One vector is turned by the same rotation once a tick. Each row is the vector after some number of ticks, and that number follows the row.
The counts run from 0 to 512.
-199  533  -14  -120  -112  166  -454  -49  -247  -172  -147  333  -62  166  42  39  192  127  -144  -82  53  687  -12  188  46  81  -310  153  196  -371  -243  143  61  -285  -110  134  -88  -309  -69  -146  15  -291  -47  -32  -233  -317  209  34  121  189  -166  -79  -169  396  -49  -21  -166  25 => 383
4  284  -181  -120  70  222  -300  62  -105  -149  -97  119  -14  224  102  11  136  126  -308  -197  -81  683  1  -81  -104  96  -183  -89  378  -167  -267  -45  180  -90  -275  -126  77  -49  -389  -27  -5  -83  63  151  -201  -257  517  42  371  238  -278  -201  -280  392  -82  70  56  43 => 503
19  338  -141  -378  29  122  -233  181  -51  -205  -14  112  -136  147  -32  25  190  246  -344  -204  -73  608  -189  31  -15  -40  -176  -64  306  -395  -234  138  82  -155  -125  53  19  -186  -248  6  -37  -42  46  144  -181  -419  388  -85  422  150  -206  -201  -285  338  -155  146  -123  45 => 487
-52  381  -225  92  -101  20  -390  37  -164  -94  -79  226  -69  149  47  11  375  146  -182  -227  -50  608  20  157  26  192  -352  111  295  -279  -220  258  31  -299  -215  -99  -196  -249  -332  -170  29  -230  83  115  -281  -225  343  73  170  91  -208  -39  -226  261  -138  99  -170  94 => 352
-179  498  -194  -121  -47  251  -286  57  -78  -192  -106  208  -72  200  14  119  268  78  -162  -320  -19  659  -65  162  -53  47  -294  72  265  -276  -317  38  15  -98  -172  -86  -8  -260  19  -127  -69  -115  -228  162  -370  -371  243  -170  235  180  -159  -191  -235  341  -113  111  -40  30 => 87
27  380  -215  144  -93  52  -439  -54  -157  -156  -76  257  30  64  108  -45  274  -16  -179  -247  -54  644  55  99  -44  146  -299  141  355  -245  -233  194  15  -236  -184  -174  -197  -276  -258  -83  81  -195  10  143  -356  -261  284  99  150  112  -336  -129  -217  293  -185  186  -129  130 => 360
-134  518  -24  -163  -106  61  -398  28  -177  -200  -113  308  -90  136  14  12  247  199  -159  -131  52  639  -68  198  67  96  -285  197  216  -429  -228  217  69  -318  -71  161  -161  -312  -150  -134  40  -254  -25  -20  -220  -319  258  9  139  160  -158  -104  -140  324  -142  29  -204  39 => 389
-130  501  41  1  -53  99  -487  -64  -178  -120  -137  390  3  82  15  45  233  113  -146  -137  94  581  -91  164  41  134  -323  206  232  -366  -285  173  5  -328  -87  96  -134  -299  -130  -81  1  -269  60  -13  -203  -253  287  20  217  128  -155  -135  -179  398  -110  -24  -147  171 => 386
-158  468  -147  28  -14  248  -305  19  -83  -130  -130  258  5  173  45  127  285  29  -131  -352  25  614  -68  147  -87  134  -319  115  296  -200  -365  -26  21  -149  -197  -162  -10  -216  -75  -98  -130  -124  -155  135  -382  -282  360  -149  295  145  -143  -209  -243  393  -147  57  26  136 => 84
-127  512  -17  -183  87  120  -214  105  -175  -107  -83  59  -129  187  163  -3  220  319  -255  -156  24  570  -94  74  41  -5  -307  -57  268  -235  -256  153  241  -226  -79  -17  -12  -12  -384  -57  -136  -145  106  108  -163  -255  641  -34  331  196  -108  -72  -144  393  -121  47  45  4 => 253
-159  494  -204  -127  -79  135  -380  -33  -163  -133  -54  305  -80  202  -22  -40  332  198  -194  -214  -119  600  -11  185  84  43  -396  81  183  -334  -214  306  70  -159  -173  33  -236  -261  -180  -199  -13  -239  15  119  -152  -317  297  24  142  211  -126  -5  -234  325  -39  -14  -181  64 => 343
-98  507  78  10  95  66  -366  82  -94  -136  -112  122  -135  120  228  -14  78  227  -214  -93  115  576  -90  0  1  144  -191  40  344  -210  -294  5  223  -289  -26  -96  161  -78  -320  -16  38  -107  59  195  -317  -252  501  -24  286  187  -378  -251  -162  327  -200  265  -5  -28 => 221
144  326  -37  -175  -16  112  -260  118  -134  -192  -121  109  58  60  131  11  132  80  -257  -220  77  676  -88  -3  -149  51  -109  103  442  -323  -280  23  120  -222  -121  -46  15  -139  -291  65  -21  -52  10  18  -341  -288  486  -21  353  148  -230  -306  -111  402  -303  170  2  105 => 452
-116  342  -189  -92  -51  213  -315  70  -132  -99  -53  204  -138  160  -4  208  290  41  -237  -249  10  651  -86  174  -16  45  -305  -6  313  -282  -296  66  -95  -282  -233  -49  6  -314  -80  -36  -132  -161  -55  61  -311  -355  211  -104  381  25  -139  -155  -353  371  -60  40  -89  95 => 96
-20  475  116  -117  95  58  -371  43  -132  -150  -144  227  17  87  117  -98  104  259  -219  -97  76  573  -102  -24  -18  113  -200  120  303  -320  -274  110  237  -270  -24  58  -26  -38  -394  -13  53  -136  163  80  -152  -215  620  56  284  248  -272  -225  -106  374  -190  82  -44  100 => 209
-25  387  -95  -178  -55  74  -423  38  -76  -233  -171  268  -1  216  -2  -76  126  242  -218  -130  -24  689  26  -8  -63  227  -135  147  274  -374  -231  49  213  -177  -188  97  -57  -176  -343  -176  218  -181  17  72  -200  -243  387  76  138  329  -320  -201  -147  298  -138  71  -165  -14 => 166
-16  410  75  -160  -20  60  -299  161  -113  -138  -121  176  -79  71  44  124  212  221  -211  -155  170  599  -205  122  5  107  -195  140  301  -413  -308  95  38  -393  -56  93  24  -227  -239  20  -77  -128  68  -42  -261  -307  431  -76  396  51  -143  -228  -183  375  -226  91  -71  115 => 438
-115  524  72  -332  103  206  -264  54  -240  -175  -54  93  -142  144  187  -28  99  243  -308  -75  4  623  -110  60  59  -179  -270  -106  266  -293  -216  171  235  -185  -27  67  22  -79  -230  12  -134  -156  69  62  -120  -346  493  -9  304  239  -144  -97  -161  465  -72  60  2  -36 => 245
-194  673  -14  -53  9  219  -290  -30  -215  -214  -123  154  -11  113  248  -58  170  74  -117  -244  30  633  -13  130  -34  -54  -323  97  283  -211  -282  115  198  -109  -16  -152  -73  -147  -58  -84  -88  -170  -180  132  -344  -269  429  -67  98  245  -198  -136  -42  389  -160  149  18  -19 => 34
-18  427  -266  -29  -140  36  -392  20  -157  -180  -60  200  -48  147  67  -75  324  117  -189  -235  -109  656  65  139  -6  100  -306  127  285  -323  -193  271  51  -183  -175  -91  -220  -280  -262  -175  111  -204  -45  166  -334  -298  251  61  82  151  -288  -74  -176  232  -168  194  -200  20 => 356
-26  358  130  -145  69  119  -456  -5  -232  -131  -104  259  -80  57  129  0  48  128  -302  37  83  654  -104  5  45  15  -180  -6  318  -346  -217  85  102  -361  -63  112  63  -195  -289  71  37  -218  188  -24  -133  -302  346  132  343  125  -304  -207  -237  456  -52  62  -103  71 => 195
29  394  14  19  -67  134  -416  -22  -222  -181  -180  216  68  40  207  4  118  -41  -175  -155  133  738  19  46  -123  130  -157  186  409  -277  -295  -8  97  -299  -115  -61  -10  -226  -201  13  28  -198  -54  -34  -376  -238  335  68  179  122  -311  -267  -78  409  -242  128  -7  93 => 412
1  397  -35  -261  26  253  -271  69  -115  -258  -149  147  69  132  113  -21  61  56  -229  -216  13  693  -69  -31  -177  4  -101  78  387  -286  -315  -71  189  -95  -122  -56  67  -129  -155  28  -3  -61  -111  82  -311  -323  428  -56  291  252  -264  -327  -124  427  -226  132  34  29 => 460
-84  399  58  21  63  87  -512  20  -92  -155  -97  292  -117  90  81  29  29  96  -213  -56  74  617  -89  1  10  173  -150  57  316  -288  -287  -33  69  -324  -86  -3  142  -237  -205  0  156  -157  71  146  -271  -309  266  55  291  134  -434  -290  -262  337  -96  201  -130  52 => 182
-117  531  -6  -281  58  157  -222  117  -176  -157  -71  66  -136  190  169  -27  193  331  -268  -145  -2  594  -94  73  44  -68  -292  -76  263  -273  -242  182  270  -185  -67  16  -19  -24  -313  -65  -125  -136  62  99  -153  -292  613  -46  291  246  -110  -79  -145  390  -113  67  13  -44 => 252
29  529  -35  -79  -11  72  -265  -9  -298  -171  -60  86  -2  13  280  -148  212  77  -219  -202  -7  624  -23  103  -2  -124  -313  92  367  -263  -201  316  169  -200  6  -120  -211  -127  -262  7  -71  -170  49  73  -299  -260  495  63  140  139  -216  -80  -51  376  -247  195  -33  67 => 20
51  239  -65  -122  -25  104  -448  4  -172  -143  -137  327  40  125  -38  -12  163  137  -279  -114  -6  672  -56  8  -44  139  -174  89  316  -369  -235  113  69  -272  -241  97  -88  -213  -370  -28  90  -206  168  -44  -104  -259  369  153  290  168  -247  -189  -252  416  -80  -46  -156  157 => 156
6  361  -231  159  -86  47  -440  -5  -192  -122  -83  217  -35  109  116  -12  300  22  -180  -215  -41  669  75  130  -24  181  -307  110  355  -246  -218  183  15  -273  -213  -171  -152  -270  -311  -115  74  -229  28  126  -353  -230  299  99  142  89  -302  -112  -217  268  -152  165  -137  88 => 359
-67  557  40  -157  59  49  -335  102  -77  -232  -107  135  -108  131  179  -108  78  279  -213  -114  51  587  -73  12  3  93  -162  73  308  -295  -261  83  272  -185  15  -24  59  -62  -279  -57  108  -103  -2  200  -300  -282  500  -31  199  272  -372  -226  -77  275  -223  256  -63  -61 => 218
-77  436  -162  14  -50  232  -263  40  -154  -143  -151  165  55  190  112  83  301  27  -139  -352  32  669  16  117  -140  122  -316  106  338  -176  -332  14  91  -146  -235  -161  -80  -152  -181  -100  -141  -134  -118  61  -361  -211  479  -107  251  166  -108  -165  -161  404  -178  36  69  109 => 77
19  428  -161  -259  -93  147  -198  93  -264  -174  -32  22  -58  108  154  35  329  97  -266  -260  -16  693  -27  185  -11  -131  -296  25  340  -332  -198  262  45  -203  -112  -64  -182  -222  -170  -34  -169  -164  -75  -12  -307  -360  363  -59  246  74  -67  -52  -143  376  -215  101  -58  23 => 61
